(in the rows, 128 means zero)
One turn moves every row onto another: examples first, then more rows asked:
dodod: [ 98 182 143 120 134 129 120 151 122 121 127 161 110 146 123 132 129 102
 134 114 111  82 137 118 131 117 146 148]
mura: [107 129 142 121 135 130 123 130 127  94 103 118 118 187 118 160 138 109
 123 107 158 117 114 109 121 105 141 133]
Fuzep: [117 141 107 127 144 111 133 163 152 103 121 126 120 151 126 113 109  70
 109  94 136 110 125 118 133 116 117 136]
Madi: [ 84 141 143 109 107 103 128 141 156 116 102 156 134 160 126 114 132  90
 137  87 134 127 114 129 124 122 140  96]
duf: [125 150 141  89 111 137 130 141 163 126 143 141 121 172 140 124 141 125
 122 101 155 144 143 110 102 113 125 128]
gemu: [109 185 152 121 148 109 145 159 120 115 118 158  82 190 122 116 146 113
 114 103 118 125 115 102 136  98 124 123]
fefu: [122 139 107 118 134 106 120 178 153 119 111 115  80 162 129 107 118  75
 121  95 143 111 138 114 123 116 143 132]
Lud: [ 92 144 148 103 143 120 107 138 128 111  94 136 101 190 134 124 123  90
 119 132 172 131 109 135 125 110 149 156]
vipor: [125 166 133 107 125 103 122 166 127 135 123 152  70 169 126 134 136 123
 100 108 134 107 123 112 145 133 174 141]
fek: [100 185 157  74 131 141 130 126 152 122 106 140 116 140 131 121 122  96
 123 102 141 108 133 135 126 120 135 128]
simo: [ 90 145 125 142 112  98 127 170 122 113 120 183 106 165 126 120 134 105
 118 101 111 111 124 113 135 114 148 122]
nama: [109 130 133 107 110 156 108 146 131  99 105 132  89 169 120 129 140 131
 122  99 146 130 146 109 113  98 127 133]
petom: [107 188 148 123 148 114 141 165 118 120 123 162  80 177 132 121 145 104
 118 109 122 116 119  99 134  88 130 127]
Gefes: [122 173 148 132 123 111 113 167 128 115 113 168 119 170 144 137 167  87
  99 119 133 104 130 107 161 109 135 149]
riba: [ 83 144 121 141 121  98 122 165 125 118 112 183 118 162 118 115 139 109
 106  98 116 122 122 115 135 116 145 125]
Zomen: [105 145 137 106 111 103  97 144 143 121 132 129 107 178 140  98 129 112
 135 117 168 141 108 133 152 102 133 141]
bivo: [107 148 141 103 141 105 126 129 160 126 130 146 125 190 151 129 121 105
 132 113 166 147 125 132 120 123 158 113]
kog: [116 174 149 132 121 114 106 157 132 114 100 162 122 174 137 128 172  93
  97 115 134 103 143 116 161 115 140 148]
bope: [135 142 118 119 148 120 109 164 149  97  97 132  98 167 141 123 116  62
 105 101 137 112 147 121 143 134 134 140]
fisu: [122 156 122 106 145 129 121 163 150  97 112 121  89 155 141  97 118  74
 107 104 128 107 138 114 116 114 120 159]
miteb: [104 154 137  93 129 132 113 141 161 135 126 164 130 166 147 110 126 104
 120 115 166 156 148 134 116 118 133 129]
tel: [126 162 137 107 116 107 121 175 124 129 125 167  70 168 133 135 133 112
 102 115 127 104 124 111 143 131 166 148]
miri: [101 182 146 111 134 128 113 150 127 126 126 150 114 148 113 123 137 110
 133 110 110  85 134 117 126 124 146 158]
vamu: [118 140 130 101 116 142 103 136 135 105 128 152 110 157 128 120 112 127
 114 105 152 145 132 130 157 118 111 135]
fof: [109 170 154  88 128 118 140 145 155 113 103 138  92 167 149 111 157 107
 101  89 148 142 115 102 124  88 127 105]
vaz: [137 145 121 123 141 105 124 163 154  87 119 112  94 177 146 110 132  79
 114  90 127 115 126 102 136 112 121 131]
monu: [106 143 153  99 123 122 119 131 160 110 107 139 115 198 155 130 143 103
 125 117 156 128 145 124  93 123 166 133]
nog: [112 139 150  71 116 114 117 154 149 124  96 151  79 167 136 124 126 104
 115  95 139 129 113 118 114 144 171 121]
ziriv: [120 135 150 100 125 139 140 131 152  96 114 157 129 192 142 142 136 112
 101 106 147 143 140 115 100 124 130 126]
tur: [124 147 155  93 118 120 107 140 158 105  95 149 135 156 152 143 160  91
  90  96 147 123 120 108 144 131 146 129]

Madi -> fof
fefu -> fisu
monu -> miteb
Now find these:
miri -> kog
vamu -> mura
Gefes -> simo

